In the data rows, 128 means zero.
Each row of this table is followed by its label. One hidden rule gives the labels. It looks at one to three of the table's principal directions, none of them among the few with the most spread.
[115 136 140 195 109 156 117 142  81 160 109 134 108 151  96 157 153  99
 157  88 147 133 122 109 127 163 141  95 140 110 107 134] 4
[126 127 140 123 137 146 133 122 125 131 123 135 132 105 123 123 121 122
 130 138 137 131 131 160 148 136 128 147 165 120 119 125] 3
[177 130  94 123 125 126 157 170 174 140 123 133 149 141 112 175 123 119
 161 101 147  89 161  94  60 152 130 112 124 108 158  82] 2
[ 86 115 140 122 134 103 106 109  74 119 115 110 110 116 136 135 138 120
  94 139  97 159 123 164 161 144 134 148 146 148  91 128] 3
[ 72  97 139 142 163 146 110 154 101 139 112 130  98 128  85 161 148  79
 122 146 146 173 162 164 145 189 135 145 120 130 106 127] 2
[100  95 133 125 135  89 107 134  93 125 118 106  99 129  96 149 148 133
 105 131 124 156 130 143 150 143 135 107 103 126 118  97] 3
[136 110 105 197 124 160 124 104 101 150 118 133 134 175 136 145 152 131
 149 102 134 134 115 135 135 169 131 122 146 106 121 143] 3
[ 85 118 141 152 117 130 113 109 100 115 127 133 112 126 134 102 138 124
 121 144 115 157 112 138 165 136 123 125  98 141 103 161] 3
[123 113 135 141 138 125 121 166 110 151 118 115  97 142  74 163 149 105
 146 113 160 136 133 103 111 146 151  96 109 116 139 103] 2
[165 121 106 103  96  89 145 130 159 109 133 120 143 107 131 123 115 158
 139 121 112  95 123 100 108 125 115  97  93 121 139  89] 2
[186 144 116  78 153 116 156 158 194 126 132 133 159 116 156 131  96 145
 129 134 143  77 155 123  77  87 134 162 154 142 173  97] 4
[125  92  88 149 125 118 150 169 152 128 101 143 145 143 108 199 149 109
 168 119 139 124 179 124  87 220 121 117  95 123 125  68] 1
[157 128 126 104 131 128 145 126 170 117 136 139 150 109 158  99 107 150
 139 148 129 101 123 132 120 108 127 150 132 141 144 130] 2
[124 131 127 130 133 157 145 126 180 108 135 164 152 112 171  82 107 130
 144 164 131 117 140 137 133 127 108 167 100 157 132 168] 2
[116 121 124 174 122 150 129 133 124 140 111 153 141 152 145 149 147 125
 154 122 135 131 137 139 130 168 128 140 134 138 115 134] 4
[139 148 140 117 155 148 125 146 129 150 129 122 118 131 113 143 124 113
 123 122 153 123 145 123 118 111 131 141 153 127 144 126] 2
[124 122 139 146 137 160 130 159 151 139 121 156 129 114 125 126 123 107
 153 138 151 117 152 142 123 159 128 149 124 139 123 137] 3
[116 104 127 142 117  85 109 150  96 138 121 106  97 162  95 161 161 133
 122 109 130 146 111 107 118 126 158  85  94 123 137 101] 4
[183  86 112 135  66  71 152 154 176 109 130 139 144 103 115  96 120 178
 185 113 132  67  91  83  92 130 151  50  58 109 146  78] 4
[116 142 152 125 152 145 119 162 125 144 119 136 114 115 115 141 122 101
 119 130 149 128 157 146 126 127 134 153 152 140 126 129] 4
[109  72  93 207 127 121 123 149 103 143  91 138 126 172 102 195 170 124
 152 100 142 144 163 147 124 226 126 100 100 109 111  82] 4
[151 163 130 192 108 176 112 114  84 166 123 126 122 139 107 143 128 113
 139  63 135 105 130 108 130 153 107  92 171  87 101 143] 2
[101 116 124 182 128 146 111 141  70 158 110 113  91 166  81 180 165  86
 140  98 142 161 129 114 128 178 142 102 125 108 114 126] 2
[ 93 113 101 147 133 132 122 135 106 133 118 123 120 164  95 190 156  92
 117 116 121 172 158 140 121 185 121 122 122 103 117 112] 2
[110 100 122 158 120 113 115 124  79 140 118 104  98 160  90 160 164 122
 130 112 132 161 105 121 141 149 147  93 113 106 126 112] 3
[105 115 135  85 131  95 120 103 126  99 138 116 127 103 145  99 121 147
  99 163  99 146 114 148 157 111 122 142 111 149 118 131] 1
[ 81 121 137 147 132 138 105  83  75 120 127 119 112 136 151 108 140 120
 100 145  99 172 104 160 178 137 125 154 140 144  94 175] 3
[150 164 141 139 118 179 136  91 141 128 144 149 154  97 157  69  94 130
 141 123 125  97 114 129 141 112 108 138 170 117 110 178] 2
[129 134 122 199 122 156 123 134  73 171 101 124 118 175 103 189 163 105
 156  76 150 134 128 114 116 171 143 103 168 103 116 116] 3
[ 95  75  98 122 127  57 122 121  93 113 112  97 115 179 121 186 178 150
 107 138 106 181 114 141 135 146 151 115  96 133 138  77] 4
[157 113 107  99 147 110 142 139 168 119 133 127 142 137 153 129 117 145
 116 146 128 117 136 145 106 104 140 163 131 137 164 114] 4
[109 161 150 162 111 145 103  89  54 143 129 109 106 132 107 120 136 118
 110  90 118 145 100 115 161 115 121  89 161 101  94 157] 3
[106 142 145 151 127 159 110  87  81 132 133 123 115 120 124 101 124 114
 102 122 117 153 109 158 174 121 120 133 168 106 100 170] 4
[103 161 154 183 119 192 119 109  93 143 129 144 114 127 124  92 126  91
 145 114 141 137 112 112 150 131 122 119 140 122 100 199] 2
[134 140 138 105 129 123 130 128 138 124 136 125 126 121 141 113 121 134
 123 141 126 125 115 122 129  94 134 142 130 142 141 137] 3
[185 157 109 180 111 180 135 130 120 167 126 129 138 138 102 151 117 108
 158  59 147  82 140  99  94 160 115  94 177  72 124 125] 2
[118 134 136  92 131 111 128 106 127 110 138 117 129 111 136 105 120 140
 111 148 114 138 114 128 144  99 123 131 124 137 127 133] 1
[149 161 156 175 104 176 118 147 103 168 125 136 109 117  93 125 124  99
 161  82 154  98 116  97 120 136 135  95 156 103 112 148] 3
[ 95 110 137 172 137 133 116 196 109 164 108 135  95 177  59 196 173  82
 160 101 174 153 150  98  90 171 167  85  96 117 136 105] 2
[118 108 140  79 134 108 129 101 149 101 140 128 136 102 170  85 121 164
 115 187 107 141 100 162 169 100 126 174 119 166 132 139] 2
[135  97 128 113 129 117 131 119 141 111 130 129 130  92 134  96 113 146
 129 153 123 119 120 156 150 138 125 137 117 130 122 120] 3
[111 139 132 138 136 150 122 122 123 134 127 138 129 144 149 133 135 119
 122 137 124 145 131 143 140 129 124 161 143 144 124 153] 3
[167 198 156 164 103 200 115 121  80 179 135 119 110 105  75 133 107  85
 136  54 145  96 120 103 128 125 115  91 217  63 103 150] 4
[139 120 133 149 120 123 120 160 143 148 124 141 125 158 135 145 146 141
 153 120 143 113 121 110 108 130 149 126 109 148 143 124] 3
[113 132 137 166 125 163 117 125  96 146 123 131 113 131 108 130 135  96
 142 111 136 136 125 124 134 160 131 118 141 115 105 153] 2
[144 150 147 102 147 156 114  79 152 122 154 143 156 111 208  58  95 164
  99 160 102 112 106 173 163  79 115 203 182 163 122 192] 3
[123 125 151  97 112  76 102 123  78 126 133  88  94 109 108 119 131 134
 101 118 102 132  86 115 135  97 159  99 133 131 114 115] 3
[133 144 148 110 142 161 138  98 164 113 141 157 159  94 187  61  96 148
 129 168 125 111 121 160 155  98 113 183 156 158 123 175] 2
[101 154 134 151 140 151 107 129  88 152 127 119 106 169 111 163 148  95
 106 105 130 161 136 123 128 125 131 131 150 120 123 152] 3
[ 84 131 146 138 121 138 103  95  74 124 131 115 101 120 121 111 136 110
  99 136 105 170 105 151 178 130 123 134 137 126  95 165] 3
[129 115 128 126 130  98 133 177 148 132 119 129 117 144 107 152 142 129
 147 125 152 119 140  93  91 123 149 101  78 142 154  98] 3
[ 87 115 123 204 127 142 102 145  67 157 105 123  96 176  80 185 171  91
 137  85 143 160 148 110 126 192 130  83 105 109 102 125] 1
[153  97 110  92 142  79 139 145 193 106 128 142 162 127 174 123 120 186
 127 157 123  98 149 141 109 116 125 150  92 167 155  88] 2
[108 116 137 126 152 162 127 101 126 119 129 139 132 100 142  98 114 120
 114 163 127 147 136 185 174 145 111 174 153 131 109 155] 3
[137 164 127 134 152 178 118 110 134 144 136 139 147 131 152 131 110 118
 108 116 123 118 162 151 134 135  93 168 180 126 115 157] 1
[133 172 155 123 132 176 123 119 130 140 148 134 121 115 123  92 107 106
 123 125 139 125 116 119 136  89 125 137 159 118 129 179] 3
[134 112 135 124 134 128 135 128 159 114 125 152 148 101 164  93 111 150
 136 156 128 108 133 159 140 130 125 160 127 153 124 133] 4
[110 114 134 148 104 104 114 123  95 128 120 121 116 133 121 133 146 136
 133 116 114 136 107 118 138 144 138  98 110 131 106 121] 2
[155 137 136  91 147 133 133 143 175 123 142 138 137 104 159  95  98 138
 119 153 131  99 136 140 118  93 128 173 134 154 149 142] 4
[150 173 153 105 139 167 132 129 164 133 149 146 139 105 152  80  93 124
 127 138 140  99 128 119 122  75 121 157 153 142 141 173] 2
[ 92 104 113 147 116 120 108  36  87  94 142 118 137 134 167  77 132 163
  89 145  74 169  90 168 198 135 100 128 121 121  88 173] 2
[133 124 141  94 104  81 126 157 122 119 131 103  95  99  81 128 127 127
 123 125 129 124 111  96 120 101 143  82  86 118 141  92] 4
[130 165 144  90 153 148 135 132 136 148 146 120 128 163 120 144 136 110
 127 133 149 147 109 104 101  69 162 144 174 126 165 148] 1
[166 156 145 120  93 117 129 138 140 131 142 125 124 103 113  96 108 144
 140 101 131  85 103  81 110  85 131  79 115 113 137 125] 3
[ 85  76  85 142 125  82 116 155  81 135 101  97 100 178  59 249 187  98
 114 106 116 191 163 141 118 220 132  95  98  94 119  48] 3
[149 171 166 113 116 164 128 122 144 128 151 141 127  74 130  54  85 119
 132 129 135  93 107 114 136  79 122 126 147 123 122 177] 3
[135 154 140 103 133 142 131  99 139 120 144 131 141 114 159  90 109 142
 114 144 118 123 113 135 145  86 117 153 152 138 131 159] 3
[180 137 104 114 148 139 144 140 174 141 129 139 167 136 160 149 110 141
 139 115 133  83 159 131  82 137 123 160 170 131 147 108] 2
[169 148 107 116 106 106 158 145 170 108 127 134 154 102 133 119 100 140
 146 105 128  74 152  82  81 118 107  90  98 121 140  96] 2
[107  98 113  93  99  68 128  99 107  88 132  97 112 111 135 115 137 148
 104 157  82 158  93 131 158 124 124 119  79 138 119 112] 3
[157 134 121 132 130 140 146 131 156 131 125 143 154 121 145 124 115 140
 149 123 140  96 140 125 111 130 122 134 144 127 136 119] 2
[137 106 107 100 143 106 145 123 174  99 128 138 156 112 158 115 113 161
 118 159 121 119 153 154 133 129 105 152 104 143 141 104] 3
[153 138 130 153 112 137 128 121 138 134 129 141 142 129 154 106 121 153
 144 114 129  97 117 116 128 118 120 121 129 134 127 140] 2
Here are more rows. What is the label of each one?
[144 119 119 100 128  84 148 160 166 104 120 130 136 102 130 123 111 144
 130 137 134 100 153 110 100 113 124 113  82 144 147  86] >> 3
[141 136 128  85 125  74 122 138 112 130 130  92 113 137 107 162 138 147
 101 113 120 130 120 106 115  88 140 103 130 123 149  80] >> 2
[107 110 139  92 142 119 133 110 154  93 135 141 140  90 166  77 109 146
 114 185 113 138 125 167 163 116 118 171 112 163 120 147] >> 2
[139 160 145 100 113 108 124 102 115 121 138 115 135 109 144 104 114 152
 107 120 108 115 104 117 138  76 124 118 155 130 123 130] >> 3
[ 95 122 128 152 131 133 114 111  90 129 117 126 118 148 143 143 147 119
 112 133 113 162 125 157 156 147 127 153 141 140 109 144] >> 4
[133 119 127 104 138 111 133 138 152 120 129 132 137 119 127 130 122 143
 118 141 132 125 142 146 128 117 126 136 127 128 141 105] >> 4
[128 141 147  83 161 134 124 145 146 131 137 125 120 113 130 121 113 117
 104 153 137 132 140 148 127  93 137 171 152 145 145 136] >> 4
[139 127 100 194 122 152 122 125 110 154 117 133 134 182 133 166 151 125
 149  86 133 122 139 108 109 172 120 112 127 116 123 133] >> 1
[110 142 149 106 134 137 129 122 124 122 136 124 117 110 122 106 122 114
 124 147 132 142 116 121 141 105 130 134 126 137 127 149] >> 1
[ 88 118 140 169 129 145 107 151  96 146 118 133  99 148  94 150 153  90
 141 116 140 153 135 116 126 169 141 109 104 130 107 144] >> 1
[117 134 147 118 136 130 107 129 107 139 130 118 108 121 116 133 131 125
 105 129 126 141 128 146 153 119 125 138 143 130 121 130] >> 3
[181 137 117  90 125 124 169 139 209 105 139 147 165  95 162  85  90 157
 154 151 141  75 133 108  98  89 119 140 108 141 166 119] >> 3
[128 104  96 142 109  63 125 116  92 130 121  94 128 191  94 186 173 161
 126  85 121 147 109  84 104 130 146  43 100  93 141  69] >> 1
[ 82  93 146 107 136  95 106 111 102 107 122 121 114 100 130 117 137 145
  95 165 105 164 124 184 185 142 122 147 118 148  99 116] >> 3
[109 100 114 182 121 171 140 106 123 121 117 155 139 130 152 105 132 106
 159 145 126 141 118 158 147 185 130 154 131 127 103 169] >> 4
[173 149 139 140 106 151 144 105 147 124 135 148 156  92 166  65  91 151
 148 120 127  76 101 132 131  97 128 133 169 121 123 155] >> 4
[115 142 139 116  91  97 116  96 123  95 143 127 130  97 147  74 112 159
 104 131  90 123 107 115 158  96  99  97  86 136 105 145] >> 2
[134 106 137  62 139  96 143 143 174  99 141 125 127  81 121  93 106 142
 121 176 133 124 125 140 132  97 134 139  95 140 152 107] >> 2
[180  99  97  96 130  77 156 154 170 118 127 114 144 143 146 137 124 154
 146 132 132  94 113 104  69 102 171 128 116 137 177  86] >> 4
[129  66  81 166 111  99 159 171 127 133  90 127 130 162  89 214 172 109
 188 113 147 136 144 113  82 222 157  94  93 108 138  51] >> 4
[166 171 144 110 113 160 125 121 146 136 157 126 124  96 114  86  92 122
 123 111 130  97 115 105 126  87 111 115 145 101 134 158] >> 2
[104 109 135 145 134 123 105 124  76 139 123 104  90 136  84 144 147 110
 107 118 131 162 118 143 154 141 139 108 130 104 117 124] >> 4
[ 96 115 102 141 138 121 130 164 116 138 113 121 115 170  70 214 162  85
 126 107 141 168 173 119  98 181 129 101 107  99 133  86] >> 2
[149 117 117 119 127 124 144 151 174 129 132 140 141 141 135 132 132 141
 160 139 144 111 128 105 100 127 137 129  97 141 157 117] >> 1
[113 137 134 132 106  91 120 148  89 130 109 109 107 125 102 166 144 120
 124 101 120 130 135  99 120 137 128  89 110 131 113  90] >> 3
[132  78 103 174  99  87 142 214 134 140  91 134 111 142  53 204 162 105
 187  87 163 110 162  84  67 211 153  47  54 104 134  40] >> 4
[144 116 137 133 115 105 131 135 144 122 124 139 138 116 148 103 123 162
 147 131 132  97 114 119 124 115 138 115 108 148 130 118] >> 3
[147 144 130  81 149 112 144 153 178 115 136 132 143 105 127 118 102 137
 120 138 144 101 160 111  98  91 118 127 112 137 155 106] >> 2
[ 93 144 148 130 158 159 111 149 112 145 126 133 109 133 111 144 131  79
 117 131 139 150 154 136 123 142 135 153 145 140 115 156] >> 1
[123 138 143 108 113 126 134 111 145 105 141 136 133  96 144  77 110 141
 130 151 119 122 109 120 146  98 117 125 105 141 124 151] >> 2
[164 168 135 178 106 187 127 101  91 163 134 123 124 133 105 117 121 111
 151  74 143 105  99  99 129 124 125  93 185  77 117 159] >> 2
[157 109 101 104 133  86 147 117 142 116 127 114 151 155 167 136 132 159
 124 135 113 119 105 131  99  99 161 145 148 138 157 107] >> 4
[198 162 123 111 120 132 144 134 163 138 141 128 150 118 148 110  97 149
 137 102 134  68 121 100  89  79 130 125 162 117 156 123] >> 4
[167 134 118 132 122 125 137 139 139 137 125 126 137 120 119 138 116 139
 135 102 137  95 139 121 109 128 122 111 143 107 137 100] >> 4
[154 121  93 113 141 113 149 147 172 121 124 133 153 145 145 160 124 140
 127 128 130 111 166 128  92 136 116 144 118 131 156  94] >> 3
[147 144 137  99 111 111 134 124 122 123 134 109 120  99 107 119 115 134
 123 119 125 115 112 109 129  99 125 101 133 111 133 109] >> 3
A new table starts here. A hidden rule labels the rows of this table. It goes by one to three of the table's principal directions, not those with the most spread.
[174 108  98 101 152 156 181 131 116 145 135 144  86 126 168 187 107 125
 134  89 146 134 162 132  90 115 142 110 184 110  89 144] 5
[147 144  97  94 149 128 129 118 121 111 103 108 143 127 168 155 131 126
 156 158 166 138 148 124  98 116 128  83 199 133  82 129] 2
[129  96 145 131 152 153 143 109 108 119  98 132 137 123 129 186 121 160
 133 133 151  97 166 101 148  90 120 117 171 145  51  92] 5
[ 93  99 170 166 128 142 136 133 134 144 125 149 112 113 108  80 132 117
  79 121 107  78 119  97 199 148 119 174  42 105 155 136] 4
[ 98 126 125 172 120 144 152 104 143 127 147 126 119 142 133 130  99 135
 136  97 106 141 135 116 114 111 160 137 102 139 110 108] 5
[136 124  92 110 138 117 154 141 112 149 104 111 120 120 130 137 141 127
 138 141 155 123 161 108 122 117 101  97 189 118  90 136] 1
[109  89 118 172 120 140 203 140 158 148 171 151  52 125 124  65 103 111
  97 117 101 149 130 124 158 151 144 153  73  69 162 156] 4
[161 153 171  78 129 158  69 136 163  91 158 155 164 137 173 151 138 117
 124 129 100 136  71 199 113 149 140 150  84 158 191 124] 3
[132 113 118 108 130 126 123 116 111 130 126 120 141 129 129 143 128 133
 135 148 141 125 146 139 136 111 105 110 163 150 113 120] 2
[115 112 183 154 119 161 128 129 136 130 122 156 122 129 103 144 117 167
 112  94 105 106 121 125 162 125 137 179 100 134 126  98] 6
[101  83  75 193 105 134 228 158 143 148 156 131  78 149  87 113 123 138
 140 106  78 178 148 127 126 121 145 151 142 112  97 127] 2
[118 125 147 117 129 102  74 133 115 132 102 137 177  98 112  84 161 105
 113 166 150  76 125  89 188 134  94 122  98 125 150 123] 5
[167 117  87 117 139 141 184 135 119 137 148 132  85 139 147 180 107 131
 143  89 130 164 152 142  71 114 151 108 182 113  95 139] 5
[133  94  98 140 120 136 183 148 157 151 163 158  81 118 139  85 120 100
 125 124 114 149 137 131 142 147 135 137 115  85 155 150] 5
[111 118 140 160 117 107 138 152 123 185 116 147 115 102  83  93 137 117
  97  90 129  84 134  77 160 139 116 157  75 102 152 152] 5
[130 127 152 136 131 169 152 131 157 121 157 145  93 140 157 135 110 128
 107  94  92 136 107 155 120 144 153 160  81 116 151 134] 6
[164 100 189 117 154 134 112 138  95 120 111 155 127 115  91 188 131 158
  91 118 144  91 123 127 151 118 122 147 114 127 119 129] 5
[124 132 115 144 106 121 127 134 149 115 159 131 129 142 116 115 130 125
 150 124  96 169 109 153 109 133 144 137 117 133 151 114] 2
[144 101 104 112 149 165 165 105 141 107 160 141 118 137 189 155 100 114
 136 138 129 149 146 150 116 108 150 102 145 136 104 123] 4
[146 188 135 110 111 115  94 154 135 145 136 126 156 145 120 156 133 135
 126  73 106 146  85 162  65 137 150 150 103 162 172 155] 5
[118  95 105 135 131 140 158 110 148 145 144 151 120 115 158 104 110 104
 134 141 141 125 149 121 147 128 136 124 121 126 128 142] 5
[113  89  88 143 118 136 176 132 130 167 127 148 115 115 130 101 124 116
 139 124 133 118 168 100 160 121 118 131 157 118 106 130] 1
[135 132 154 117 150 116  81 104 118 101  95 142 160  99 144 106 131 113
 124 175 178  94 123  96 162 140 138 114 117 113 130 134] 5
[156 120 146  90 135 132  88 122 127 114 125 158 156 110 149 126 133 117
 131 155 152 112 122 139 153 135 124 123 135 129 150 124] 3
[150 142 121 116 120 110 114 133 149 107 159 125  96 131 136 103 133 101
 140 146 120 170  93 173  93 171 138 130 114  99 186 154] 6
[ 97 101 170 182 123 154 152 109 124 153 102 151  96 119  98 128 105 155
 112  86 125  87 140  93 164 139 146 187 101 117 107 123] 5
[102 116 144 154 130 132 131 114 125 150 124 133 129 118 120 120 120 122
 109 107 127  90 141  91 152 118 123 138  84 131 122 122] 2
[118 103 144 141 142 127 131 122 117 132 119 129 132 120 113 141 135 125
 112 135 133  96 138 109 151 119 113 131 106 135 110 127] 3
[105 132 158 154 124 129 115 103 131 131 118 130 118 120 119 106 110 135
 119 121 137 109 125 106 145 137 139 145  96 118 136 125] 3
[127 105 133 145 124 161 154 116 166  99 167 142  82 142 155 120 114 115
 139 132  93 163 108 173 116 158 154 156 105 111 149 127] 6
[129  87 174 125 152 167 137 113 114 134  93 156 125 108 135 158 119 152
 105 129 154  67 156 100 187 116 114 147 137 127  86 111] 4
[108  79  89 162 128 129 182 105 158 136 158 143  78 115 150  74 112  82
 143 158 133 145 147 122 141 154 140 127 111  92 135 153] 4
[ 98 127 194 197 116 145 118 111 129  80 133 132 105 148  81 120 106 167
 110 108  84 140  91 129 147 141 174 185  63 113 136  93] 6
[115 130 164 121 141 112  85 106  91 154  60 130 146  85 115  99 133 132
 109 145 194  46 156  55 190 133  96 124 137 107 113 129] 1
[159 159  92 106 127 139 158 138 137 122 163 113  93 158 162 159 108 127
 139  92 107 189 114 180  48 134 158 118 155 125 139 153] 2
[143 101 153 107 150 143 133 127  99 136  91 136 125 112 121 164 132 154
 113 138 161  85 159 108 165 111  97 123 171 125  86 117] 3
[110 130  86 138 117 107 154 142 129 155 142 111 107 124 128  69 135  96
 119 130 121 134 140 106 136 136 111 111 116  98 147 147] 2
[106 137 149 145 122 121  84 100 123  89 109 117 164 132 115 117 131 140
 147 161 131 127 116 122 144 127 137 132 127 147 118  96] 4
[149 217 123  86 112 131  74 151 158  96 142 107 182 163 164 162 143 137
 157 103  92 179  73 187  44 131 156 124 134 175 160 118] 1
[160 134 178  84 146 139  71 119 115 101 110 137 156 120 137 175 138 145
 125 142 150 100 117 145 135 122 110 123 141 145 128 105] 4
[133 112 142 135 131  89 119 152  97 146 113 119 119 115  65 127 157 128
 104 137 135 104 126 112 145 134  93 132 112 114 138 146] 1
[124 123 134 115 144 113 106 123 121 129 111 120 145 108 133 119 147 109
 121 159 154  92 138 101 151 125  97 103 119 124 122 128] 4
[165 165  81  98 127 119 118 109 129 105 144 111 130 144 168 163 112 119
 181 119 143 186 126 161  41 125 164  89 193 137 118 130] 6
[122  95 171 133 137 140 116 106 102 121 119 126 139 133  94 182 122 167
 116 131 130 100 143 133 153  95 104 137 133 166  94  94] 3
[129 113 120 108 130 112 123 158 104 175  78 141 159  96 104 117 162 130
 120 138 163  71 162  76 182 116  77 120 166 126 104 129] 1
[126 122  98 147 118 152 184 126 170 117 188 141  81 147 168  93  92 110
 128 117  94 189 116 162 107 141 173 133 100 102 160 144] 2
[129 120 142 136 125 136 135 122 146 128 147 139 103 126 130 122 115 129
 126 121 123 135 124 137 129 135 133 137 108 114 146 124] 4
[148 138 190  85 153 138  53 106 104 111  85 128 177 114 136 195 145 146
 125 137 162  65 126 125 137 115 100 125 138 167 106 101] 2
[117 128 141 141 133 111 132 151  96 155  84 126 138 112  85 117 142 148
  99 121 147  86 146  71 170 115 108 130 131 113 104 130] 2
[137 142 126 127 128 119 117 139 142  99 144 128 124 129 137 100 138 108
 127 145 116 151 102 137 121 149 143 123 102 101 158 133] 5
[143 175 187  89 130 110  31 128 132 100 119 121 176 123 127 134 153 126
 115 148 134 106  76 155 123 147 111 132  81 151 185 127] 1
[129 148 148 104 159 131  93  96 120 105  94 121 150 107 175 114 122 114
 120 168 181  90 136  93 149 129 129  95 128 114 113 131] 2
[112 119 152 106 140 109  86 117 104 149  93 126 159  94 125  87 147 111
  98 170 172  57 146  83 199 127  76 111 109 124 139 134] 4
[121 137 133 129 124 110 121 143 109 131 124 106 139 141  93 135 141 143
 110 132 116 130 117 139 127 120 111 130 120 147 133 137] 5
[152 148 141 113 128 121  99 123 131  95 148 127 124 136 134 132 123 126
 131 133 123 157 100 159 102 141 146 123 117 118 161 128] 6
[133 104 182 135 134 136 125 140 110 144 116 141 108 120  84 156 134 155
  92 107 124  89 127 124 159 128 103 162 101 124 131 125] 6
[127 128  80 113 137  99 149 130 122 150 137 108  97 110 154  66 133  77
 117 158 155 126 147 103 134 144 104  83 128  81 149 169] 6
[ 76 118 154 191 118 124 137 124 116 146 103 125 133 122  78  99 124 150
 106 107 117  90 143  62 179 112 128 153  86 122 103 102] 5
Here are more rows. What is the label of each one?
[141 143 129  96 147 121 106 126 113 136 111 119 150 116 151 142 138 112
 117 132 155  96 135 111 124 120 111 102 130 134 122 141] ~ 1
[112 130 136 160 122 149 146 125 152 101 157 124 119 156 129 143 116 138
 130 110  81 160 105 155 104 125 160 150  92 143 128 113] ~ 3
[167 164 147  82 138 145 105 142 138  93 149 113 115 150 161 169 134 131
 122 119 106 156  90 191  77 143 132 125 127 130 157 134] ~ 5
[101 127  90 131 119 118 141 125 128 159 121 116 144 120 138  94 131 114
 137 135 137 116 159  94 147 110 106 104 146 134 112 121] ~ 5
[ 96  61 145 182 142 159 206 114 111 172 108 142  49 111 108 119 106 134
  91  99 132  73 175  75 184 134 116 165 110  85  84 139] ~ 1
[155 138  90  93 138 111 119 120 133 104 152 106 128 135 160 145 135 102
 158 160 141 165 127 160  79 125 121  78 163 131 130 132] ~ 4
[135 101 126 129 138 120 132 117 114 122 124 137 132 116 118 135 125 130
 131 151 151 121 148 112 148 113 123 111 146 123 107 119] ~ 1
[119 132 110 126 122 120 145 128 119 165 109 115  95 116 127 101 127 124
 128 120 148 113 152 106 134 141 104 125 156 102 126 145] ~ 6
[112 108  97 161 116  98 175 147 103 186 110 112  76 118  73 106 139 123
 122 104 132 116 155  95 129 144 102 142 146  96 117 161] ~ 3
[127 157 135 102 123 111  95 140 124 127 130  97 144 140 120 133 151 127
 120 138 116 128 107 157 111 132  95 121 119 151 154 134] ~ 3
[133 111 112 157 127 156 180 123 132 121 152 139  91 148 137 152 100 136
 134  89 100 161 133 141 100 124 173 146 133 120 106 127] ~ 4
[154  92 121 107 146 121 140 136 100 143 124 144 121 108 121 140 135 117
 112 139 154 103 153 111 154 117 104 109 146 111 117 138] ~ 6
[119 143  78 121 111 104 144 151 138 160 144 113 129 131 131  91 143  99
 133 128 117 148 128 134 111 136 112 114 129 129 154 157] ~ 2
[151 123 108 103 148 128 138 124 120 134 102 133 131 108 153 148 128 126
 146 142 175 116 161 100 124 115 122  93 187 114  86 128] ~ 5
[144 143 187 112 145 141  66  98 121  86 108 132 156 124 137 174 125 148
 133 136 147 104 111 134 124 125 137 131 122 146 119  97] ~ 4
[138 157 106  92 113 133 138 172 137 167 126 110 139 147 127 167 153 144
 135  91 102 138 126 163  88 119  94 133 166 165 128 135] ~ 1
[143 173 142 103 124 133 114 155 130 167 125 136 129 123 143 131 127 126
 100  66 123 105 113 122 110 137 130 144  99 123 166 154] ~ 6
[104 128 149 129 136 100  89 124  98 155  82 118 180 104  95 124 151 130
 109 144 163  60 147  71 172 106  87 116 114 152 108 123] ~ 4
[112 123 128 140 123 113 131 130 124 143 125 119 101 116 115  83 136 111
 113 135 130 111 132 107 153 147 107 131 107  95 148 138] ~ 4
[ 97  70 162 152 141 134 169 140  87 195  95 128  88 105  76 123 139 138
  60 109 134  36 170  73 211 120  61 158  95 112 104 145] ~ 4
[134 116 148 126 129 151 102 103 128  73 137 137 161 148 135 165 120 149
 150 151 112 151 113 168 127 115 151 137 143 168 112  90] ~ 5
[142 163  90 111 129 133 150 150 136 100 130  87 111 158 150 156 143 136
 158 128 106 180 122 157  65 129 131 103 188 124  99 119] ~ 4
[117 122  95 156 131  89 157 132 126 146 139 118  78 110 119  54 127  79
 110 143 143 133 130  94 131 162 132 114  88  63 161 180] ~ 4
[129 101 135 141 134 141 149 135 124 142 126 157 123 115 124 125 122 126
 110 112 129 106 140 104 159 123 137 142 111 115 121 130] ~ 3
[126 111 163 131 130 155 107 113 137 106 122 153 151 126 135 148 127 141
 135 132 122 110 123 133 153 124 137 151 120 147 118  96] ~ 6
[130 130 125 127 128 128 151 162 124 176 119 152 111 105 129  86 131 110
  89  93 132  94 134  88 160 143 124 144  95  88 155 164] ~ 3
[115 127  56 133 110  80 161 152 108 177 126  92 107 125  96  90 150 105
 142 132 134 141 160 104 114 126  86  96 172 110 121 151] ~ 2
[156 139  51 116 126 116 179 156 122 133 137 108 111 147 135 158 133 128
 166 115 123 189 147 141  61 114 140  92 212 121  89 137] ~ 6
[132 102 125 149 129 143 159 118 153 127 158 154  99 126 140 130 107 116
 134 114 119 144 128 137 118 135 157 142 104 115 135 134] ~ 6
